In the data rows, the value 128 means zero.
Two rows play each game, the first against the second. How much does the first row win by? 10 is about a draw, 20 a big win and 0 a big loss. Wins can go round in a circle: one row can beat a second, the second a third and the third the first. Each row has two weighted sums of its numbers, A and B, taken from their middle values. A row wins by its A times the other's B, less its B times the other's A.
[183 184 185 161 144 123 191 192 186 183 144 125  18  41  42  72]
[188 189 189 164 145 147 183 181 157 152  88  64  15 106 107 145]: 16
[175 177 177 154 137 152 175 172 147 143  81  59  28 118 119 154]
[173 174 174 143 123 176 163 157 120 113  42  24  61 173 173 196]: 9
[199 200 200 151 126 180 159 152 112 105  31  11  48 166 167 192]
[157 159 159 134 122 154 152 149 127 123  77  63  53 121 122 145]: 13
[140 142 143 128 119 153 149 146 126 122  81  68  66 128 129 148]
[130 132 133 125 116 149 162 160 141 138  93  79  60 125 125 149]: 13
[116 118 119 122 119 137 133 131 121 119  98  91  79 110 111 124]
[131 133 134 132 124 146 152 149 132 128  88  75  69 131 132 151]: 11
[136 139 139 139 132 141 148 146 132 129  94  82  67 119 119 138]
[107 110 111 123 121 136 145 144 133 131 104  95  82 122 123 138]: 13
[122 125 126 138 133 122 185 185 178 175 135 118  52 105 106 136]
[120 122 123 139 135 119 177 178 172 170 136 120  58 104 105 131]: 10
[122 124 125 140 136 115 173 174 171 170 142 128  61  93  94 118]
[115 118 119 135 131 123 155 155 150 148 124 114  73 105 105 124]: 9
[150 152 153 162 151 120 158 158 151 149 117 103  51  95  96 122]
[154 156 157 165 159 116 168 168 161 159 123 107  44  96  97 126]: 12
[158 160 160 168 164 120 165 164 156 153 115  99  51 111 112 139]
[163 164 165 171 173  92 184 187 192 191 163 145  36  73  73 109]: 13
[133 136 137 149 155  87 169 173 184 185 176 164  63  67  68  92]
[154 156 157 165 170  87 167 171 183 183 173 161  55  62  63  89]: 11
[170 171 172 177 182  87 168 172 184 185 174 161  46  55  55  84]
[168 170 170 176 180  79 162 166 183 185 184 173  56  48  48  73]: 11
[167 169 169 175 179  91 174 177 185 185 165 149  45  78  79 112]
[172 173 173 178 183  86 188 191 199 198 170 150  34  82  83 122]: 10
[171 173 173 178 183  91 173 176 182 182 158 141  39  80  81 116]
[155 156 157 165 170  94 179 181 184 183 151 132  41 100 101 136]: 8
[176 177 177 181 186  74 202 206 215 215 178 154  14  81  83 132]
[148 151 151 161 166  80 178 182 195 196 179 163  41  71  72 108]: 8
[110 112 113 131 138  89 153 156 171 172 174 167  78  74  75  95]
[ 95  99 100 120 128 147 111 109 103 103  99 100 116 124 125 125]: 5
[ 85  88  90 112 120 137  96  95  88  88  84  85 103 112 112 113]
[122 125 126 141 147 164 125 123 116 115 109 109 123 131 132 132]: 5
[ 84  88  89 111 120 147 115 114 108 108 105 106 121 126 126 126]
[ 96 100 101 121 129 154 123 122 117 116 113 113 127 133 132 132]: 9
[111 114 115 132 139 168 140 139 134 133 128 129 141 146 146 145]
[114 117 118 134 141 177 153 152 147 146 142 142 152 155 155 154]: 9
[ 99 102 103 123 130 162 138 137 132 131 128 128 141 144 144 143]
[ 95  98 100 120 128 149 120 119 114 113 110 111 126 131 131 130]: 11
[118 120 121 137 144 162 134 133 128 127 124 124 137 142 142 141]
[123 126 126 141 148 152 118 116 111 110 108 109 127 135 135 135]: 10
[129 132 133 146 152 148 115 113 109 108 107 109 131 141 141 142]
[121 124 125 140 142 148 119 118 114 114 113 115 137 145 145 145]: 10
[136 138 139 151 148 167 146 145 142 142 141 143 162 168 168 166]
[110 112 113 131 128 108 120 121 126 126 134 136 134 123 123 119]: 8
[112 115 116 132 128 109 128 129 133 133 137 137 127 119 119 117]
[109 112 113 130 124 111 128 129 133 133 137 137 127 119 119 117]: 10
[103 106 107 125 123 108 119 119 125 126 135 137 137 123 123 118]
[100 103 104 124 123 108 116 117 123 124 135 138 139 123 123 116]: 10
[ 95  98 100 120 121 110 114 115 120 121 131 135 140 125 125 118]
[ 94  98  99 119 120 113 123 124 128 128 135 136 130 118 118 114]: 9
[127 130 131 144 137  94 108 109 119 121 140 146 153 129 128 117]
[107 109 111 128 124 105 109 110 116 117 132 136 148 131 131 122]: 8
[ 70  74  75  99 104 125 116 116 116 116 120 122 132 129 129 125]
[101 104 105 118 118 110 109 110 114 115 126 130 144 134 134 127]: 12
[104 107 108 118 116 111 116 117 121 121 130 132 138 127 127 123]
[116 119 120 122 118 104 115 116 122 123 135 139 145 130 130 122]: 11
[110 113 114 118 116 130 157 157 155 154 139 132  89  93  93 103]
[126 129 129 126 123 136 143 143 138 137 123 117  90  97  98 106]: 8
[114 117 118 121 119 136 154 153 147 145 124 115  82 102 103 116]
[123 126 127 127 123 136 159 159 152 151 127 117  76  99  99 115]: 10
[143 145 146 142 133 134 177 177 170 167 134 120  59  92  93 116]
[104 107 108 117 116 138 148 147 140 138 118 110  89 114 114 126]: 12
[ 95  98  99 111 112 139 141 140 133 131 113 107  95 119 119 129]
[103 106 107 117 115 147 152 150 135 133 100  90  89 138 139 152]: 12
[130 133 133 133 125 145 174 172 157 154 111  96  60 118 119 144]
[120 123 124 127 121 145 170 168 153 149 108  93  69 129 129 152]: 11
[103 106 107 116 111 146 175 173 157 153 109  94  71 136 137 161]
[105 108 109 116 114 148 144 142 127 125  95  87  93 138 138 149]: 7
[115 117 118 120 119 148 127 125 112 110  89  84  98 129 129 134]
[ 93  97  98 108 108 150 127 125 111 108  89  85 116 145 145 145]: 12
[114 116 117 117 113 161 117 114  95  92  72  71 128 150 150 141]
[100 103 104 110 111 150 113 111  99  97  86  85 121 134 134 129]: 12
[101 104 105 109 106 161 110 106  88  85  69  70 133 149 149 138]
[ 87  91  92 102 102 155 115 112  96  94  79  79 130 149 149 141]: 13
[ 72  76  77  94  92 163 127 124 102  99  75  73 143 176 176 166]
[ 69  72  74  92  96 138 127 126 121 120 112 110 117 129 129 132]: 12
[ 70  74  75  94  99 126 124 124 124 124 126 127 129 123 123 120]
[ 96  99 100 104 104 121 134 134 135 135 136 135 129 119 119 115]: 8
[ 84  87  89  98 100 129 131 130 128 128 125 124 123 123 123 122]
[109 112 113 113 109 119 140 140 142 142 140 139 124 114 114 112]: 8
[131 133 134 125 117 110 138 139 143 144 147 146 133 117 117 111]
[121 124 125 120 113 118 145 146 147 147 142 139 118 113 113 113]: 11
[111 114 115 113 109 125 148 148 147 146 137 133 110 110 110 114]
[ 80  84  85  99 102 129 133 133 130 130 125 123 118 119 119 121]: 13
[ 63  67  68  91  98 128 119 118 118 118 120 122 131 127 127 124]
[ 55  59  61  87  96 129 114 113 113 113 117 120 135 130 130 125]: 10
[ 75  79  80  98 102 121 123 124 126 126 131 133 133 120 120 115]
[ 30  34  36  76  91 128 100 100 102 102 115 121 145 131 130 121]: 12
[ 52  56  58  87  97 120 109 110 114 115 128 133 142 121 121 113]
[ 80  84  85 101 105 112 114 115 121 122 136 140 147 125 125 115]: 10
[ 45  49  51  81  94 127 106 106 108 108 119 123 137 125 125 119]
[ 22  24  25  69  89 130 104 104 106 106 116 121 132 123 123 120]: 12
[ 44  48  50  82  92 137 116 115 111 110 109 110 127 133 133 131]
[ 28  33  35  78  91 136 111 110 107 107 109 111 129 132 132 130]: 13
[ 22  24  25  74  92 129 100  99 101 101 112 118 139 129 129 123]
[ 47  51  53  82  91 141 119 118 112 111 105 105 123 135 135 135]: 5
[ 88  91  89  83  84 156 126 123 110 108  91  88 119 148 148 151]
[ 89  89  88  80  82 159 121 118 104 102  86  85 124 152 152 153]: 10
[ 45  49  51  84  95 132 117 116 115 115 116 117 126 128 127 126]
[ 67  64  64  81  89 139 115 114 109 109 108 109 129 134 134 132]: 6
[ 90  81  79  75  83 135  84  84  89  90 114 124 139 108 108 101]
[ 93  79  75  63  77 116  91  93 111 115 149 156 111  88  88 101]: 5
[ 92  89  88  96 101 133 125 125 125 125 130 133 151 150 150 145]
[105  92  89  74  82 125  86  87  99 102 132 140 120  94  94 100]: 10
[118 120 110  91  93 132 124 123 120 120 118 118 127 129 129 128]
[111 114 115  92  94 133 124 123 120 120 117 117 125 128 128 127]: 14
[117 120 121  98  97 131 127 126 124 123 120 120 124 125 125 125]
[ 91  94  95  96  98 132 123 123 120 120 118 118 125 126 126 125]: 13
[ 82  85  87  96  99 131 121 121 119 119 118 119 127 127 127 125]
[ 64  67  69  90  97 132 119 118 116 116 116 117 128 128 128 126]: 12
[ 56  60  62  88  96 132 118 118 116 115 116 117 128 128 128 126]
[ 48  52  54  82  91 125 101 100  97  97  98 100 119 125 125 124]: 12
[ 64  68  69  91  98 127 101 100  97  97  98 100 121 127 127 127]
[ 75  79  80  98 105 136 114 113 110 109 110 112 130 135 135 134]: 9
[ 79  82  84 101 106 131 106 105 102 102 104 106 127 133 133 132]
[ 62  66  67  91  97 124  99  98  95  95  97  99 120 127 127 126]: 10
[105 108 109 120 120 138 114 113 110 110 112 114 136 143 143 142]
[102 105 106 120 119 131 102 101  98  98 101 103 128 137 137 137]: 10
[ 90  94  95 114 113 125  96  95  92  92  95  97 123 132 132 132]
[101 104 105 124 121 136 110 109 106 106 108 110 133 141 141 140]: 10
[131 134 134 147 138 142 112 111 107 107 109 112 138 148 148 148]
[139 141 142 153 136 109 127 127 131 132 136 137 129 119 119 116]: 10
[109 112 113 131 122 119 126 126 127 127 128 128 125 121 121 120]
[129 131 132 145 132 114 128 129 131 131 133 133 125 119 119 117]: 10
[158 160 160 168 154 101 129 131 137 138 143 143 127 114 114 112]
[157 159 159 167 156  99 124 125 133 134 143 144 132 115 115 111]: 10
[173 174 174 179 168  92 174 176 181 181 165 154  83  95  95 112]
[148 150 151 160 157  92 164 166 174 175 167 158  91  91  91 104]: 9
[140 143 143 154 155  93 156 159 167 167 162 156  97  95  95 106]
[111 114 115 132 135 107 147 148 151 151 145 139 103 109 109 118]: 8
[114 117 118 134 135 109 149 150 153 153 144 138 101 109 109 119]
[126 129 129 143 143 101 163 164 169 168 156 147  89 100 100 115]: 11
[125 127 128 142 141 105 165 166 168 168 151 141  87 106 106 122]
[160 162 162 169 158  89 173 176 184 185 175 165  85  83  83  98]: 13
[151 153 153 162 155  97 158 159 164 164 154 147  98 105 106 117]
[168 170 170 176 167  90 176 179 184 184 166 155  81  97  97 116]: 10
[165 167 167 173 165  87 188 191 197 197 176 162  69  84  85 108]
[145 147 148 158 150 102 176 177 179 178 156 144  79 101 102 121]: 8
[141 144 144 155 147 104 175 176 177 176 154 142  79 103 104 123]
[107 110 111 129 127 119 159 159 155 154 134 125  92 120 120 134]: 7
[124 126 127 142 133 122 170 169 161 159 127 114  86 131 132 149]
[150 152 152 157 141 125 171 170 158 156 119 107  93 142 143 155]: 11
[113 116 117 130 131 136 108 107 106 106 112 117 153 166 166 166]
[ 86  89  90 109 114 128 102 101 100 100 105 109 140 150 150 149]: 7
[123 125 126 135 136 145 126 126 126 126 134 139 174 182 182 180]
[116 118 119 129 131 154 140 139 139 139 144 147 174 179 179 175]: 12
[ 93  96  97 105 103 136 132 131 124 123 112 111 124 134 134 132]
[ 88  91  93  99  99 137 132 131 126 125 116 114 121 128 128 128]: 9
[ 90  94  95  97  97 135 135 134 130 129 121 119 118 122 122 122]
[125 127 128  98  88 161 128 125 109 106  91  90 134 143 143 135]: 2
[140 142 143  97  84 168 122 118 101  99  85  87 141 144 144 131]
[133 136 136  97  85 170 131 127 106 103  79  77 131 157 157 151]: 13
[113 116 117  89  82 169 110 106  88  86  75  78 147 156 156 142]
[136 138 139  87  76 174 105 101  83  82  76  82 154 147 146 129]: 1
[131 133 128  80  71 177  96  92  74  72  69  76 159 153 153 133]
[124 124 119  80  75 169 109 105  90  88  80  83 142 147 147 137]: 12
[155 145 139  76  68 169 118 115 102 100  93  95 129 127 127 122]
[157 138 132  73  67 169 125 122 108 106  94  94 123 129 129 126]: 12
[149 129 123  68  65 163 117 115 106 105 104 106 123 117 117 115]
[128 109 104  67  69 155 105 103  98  98 105 111 136 119 119 112]: 12
[102  90  87  71  76 151 117 116 109 108 105 107 124 126 126 125]
[ 96  83  80  66  73 150 103 101  97  97 104 109 138 126 126 118]: 8
[118  94  88  54  62 155  91  89  86  86 101 109 148 125 125 112]
[119 101  95  61  65 159  93  91  83  83  91  98 153 140 139 125]: 10
[130 110 105  70  71 157 104 102  93  92  95 100 147 139 139 126]
[144 131 125  70  66 165  86  83  74  73  84  95 164 142 142 122]: 4
[131 133 132  90  85 151 109 107  97  96  95 100 150 147 147 135]
[118 120 121 100  97 136 123 121 115 115 110 110 134 141 141 137]: 12
[120 123 123 108 103 137 125 124 116 114 105 104 129 146 146 144]
[ 96 100 101 107 105 135 128 127 120 118 107 105 122 141 141 143]: 13
[104 107 108 117 114 129 134 133 127 126 113 110 117 138 138 142]
[116 119 120 136 127 118 140 140 138 137 126 122 110 128 128 135]: 11
[112 114 115 132 129 119 131 131 129 129 121 118 116 133 133 138]
[116 119 120 136 135 113 134 134 134 134 128 124 113 127 127 133]: 11
[ 99 102 104 123 126 117 121 121 122 122 123 124 124 127 127 128]
[118 120 121 137 144 111 119 119 121 122 124 124 125 130 130 131]: 13
[122 124 125 140 147 111 107 107 110 111 120 123 136 133 133 130]
[104 107 108 126 134 116 114 114 116 117 121 123 129 129 129 128]: 8
[118 121 122 138 144 108 114 115 120 121 128 130 127 123 123 123]
[137 139 140 152 158  95 113 114 124 126 140 143 129 115 115 114]: 12
[139 142 142 154 160  99 103 104 112 114 128 132 135 128 128 126]
[140 142 143 154 160 100 104 105 112 113 126 129 131 129 129 129]: 9
[152 154 155 163 169  94 110 111 121 122 134 135 123 124 124 128]
[165 166 167 173 178 102  78  79  87  89 111 119 146 136 136 129]: 13
[141 143 143 155 160 106  81  82  89  91 113 121 148 135 135 127]
[147 149 149 159 165 101  77  78  88  90 115 124 153 135 135 126]: 11
[135 138 138 151 157 107  80  80  87  89 110 118 150 140 139 131]
[145 147 148 158 164 105  74  74  81  83 107 117 155 144 143 134]: 10
[162 164 164 171 176  69  56  59  83  88 142 159 184 126 126 103]
[172 173 173 178 183  66  48  51  76  80 136 154 188 134 133 110]: 9
[171 173 173 178 182  65  52  55  81  86 142 160 189 130 129 104]
[177 178 179 182 187  62  57  61  88  93 150 167 185 121 120  96]: 11
[130 132 133 146 153 173 140 139 133 132 129 129 148 157 157 157]
[121 123 124 139 146 167 136 135 130 129 126 127 145 153 153 153]: 10
[109 112 113 130 137 154 121 120 114 114 111 113 131 139 140 140]
[131 133 134 147 154 170 136 134 128 128 124 124 142 151 151 151]: 9
[148 150 150 160 166 171 132 130 124 123 119 119 139 150 150 151]
[136 138 139 151 157 184 156 155 149 148 143 143 158 164 164 164]: 9
[142 144 144 155 161 191 162 161 155 154 149 149 165 172 172 172]
[162 164 164 171 176 199 166 165 158 157 150 150 166 174 174 175]: 10
[163 165 165 172 177 208 184 184 178 177 171 170 182 187 187 185]
[150 152 153 162 167 183 148 147 140 139 134 135 153 162 163 163]: 11
[144 146 146 157 163 173 131 129 122 121 116 116 138 151 151 153]
[164 166 166 172 177 195 158 157 149 148 141 141 157 166 167 167]: 9
[192 193 193 194 198 207 165 163 155 154 146 146 163 175 175 177]
[171 173 173 178 183 184 137 136 127 126 120 120 141 155 156 158]: 12
[184 186 186 188 192 194 149 147 139 138 131 131 150 163 163 166]
[153 155 156 164 170 191 161 160 154 153 148 148 164 172 172 172]: 9
[194 195 195 195 199 207 175 174 167 166 159 159 175 183 183 183]
[221 221 221 209 204 221 191 190 183 182 175 175 187 193 193 192]: 13
[150 152 152 162 167  98  84  85  95  97 123 132 154 132 132 121]
[169 170 171 176 181  59  96 101 131 136 180 188 140  80  80  74]: 13
[157 158 159 167 172  64  90  94 123 128 175 185 147  83  83  73]
[183 184 185 187 191  51  66  72 108 114 179 195 169  83  83  63]: 13
[169 170 170 176 181  55  86  91 124 130 183 194 150  78  78  67]
[175 176 177 181 185  49  81  87 124 130 189 202 151  71  71  59]: 11
[147 149 150 160 165  66  92  97 124 129 174 184 148  84  84  73]
[ 99 102 103 123 131  98 108 110 123 125 146 151 135 105 105 100]: 6
[115 117 118 135 142  87 109 112 129 131 157 163 137  98  98  91]
[113 116 117 134 141  88 112 114 130 133 157 161 135  98  97  92]: 10
[101 104 105 124 132  98 104 106 118 120 143 149 144 112 111 102]
[ 59  63  64  92 101 125 106 105 107 108 118 122 141 129 129 121]: 7
[ 76  80  81 105 114 119 114 114 117 117 124 126 129 123 123 121]
[104 107 108 127 134 107 106 107 114 115 130 134 136 121 121 117]: 13
[146 148 148 158 164  85 104 107 123 125 150 155 138 108 107 102]
[173 174 175 179 184  67 102 106 128 132 165 172 142  98  98  91]: 12
[163 164 165 171 176  71 105 109 130 133 164 170 140  98  97  91]
[164 165 166 172 177  74 108 111 130 133 161 166 140 101 101  94]: 10
[114 116 117 134 141 102 111 113 121 122 137 141 137 117 117 111]
[148 150 151 160 166  82 119 122 137 140 161 164 136 100 100  93]: 13
[147 149 150 159 165  86 120 122 135 138 155 159 136 105 105  99]
[144 146 146 157 159  91 127 129 141 142 154 155 127 104 104 102]: 10
[152 154 155 163 156  96 104 105 114 115 133 138 148 130 130 121]
[142 144 145 156 144 100 108 109 116 117 132 137 146 130 129 121]: 10
[122 125 126 140 133  99 138 140 149 150 157 156 125 102 101  98]
[130 133 133 138 130 102 147 149 156 157 159 157 119  98  98  97]: 10
[131 133 134 134 126 105 143 145 151 151 154 152 123 105 105 103]
[120 123 124 125 120 112 141 142 144 144 143 141 123 115 115 114]: 10
[108 111 112 118 115 112 131 132 136 137 141 142 130 115 115 110]
[123 126 126 129 123 103 134 135 142 143 151 151 135 113 113 107]: 10
[175 176 176 161 144  88 159 162 172 173 176 172 121  94  94  92]
[173 175 175 157 139 102 167 169 172 172 160 153 105 103 103 109]: 11
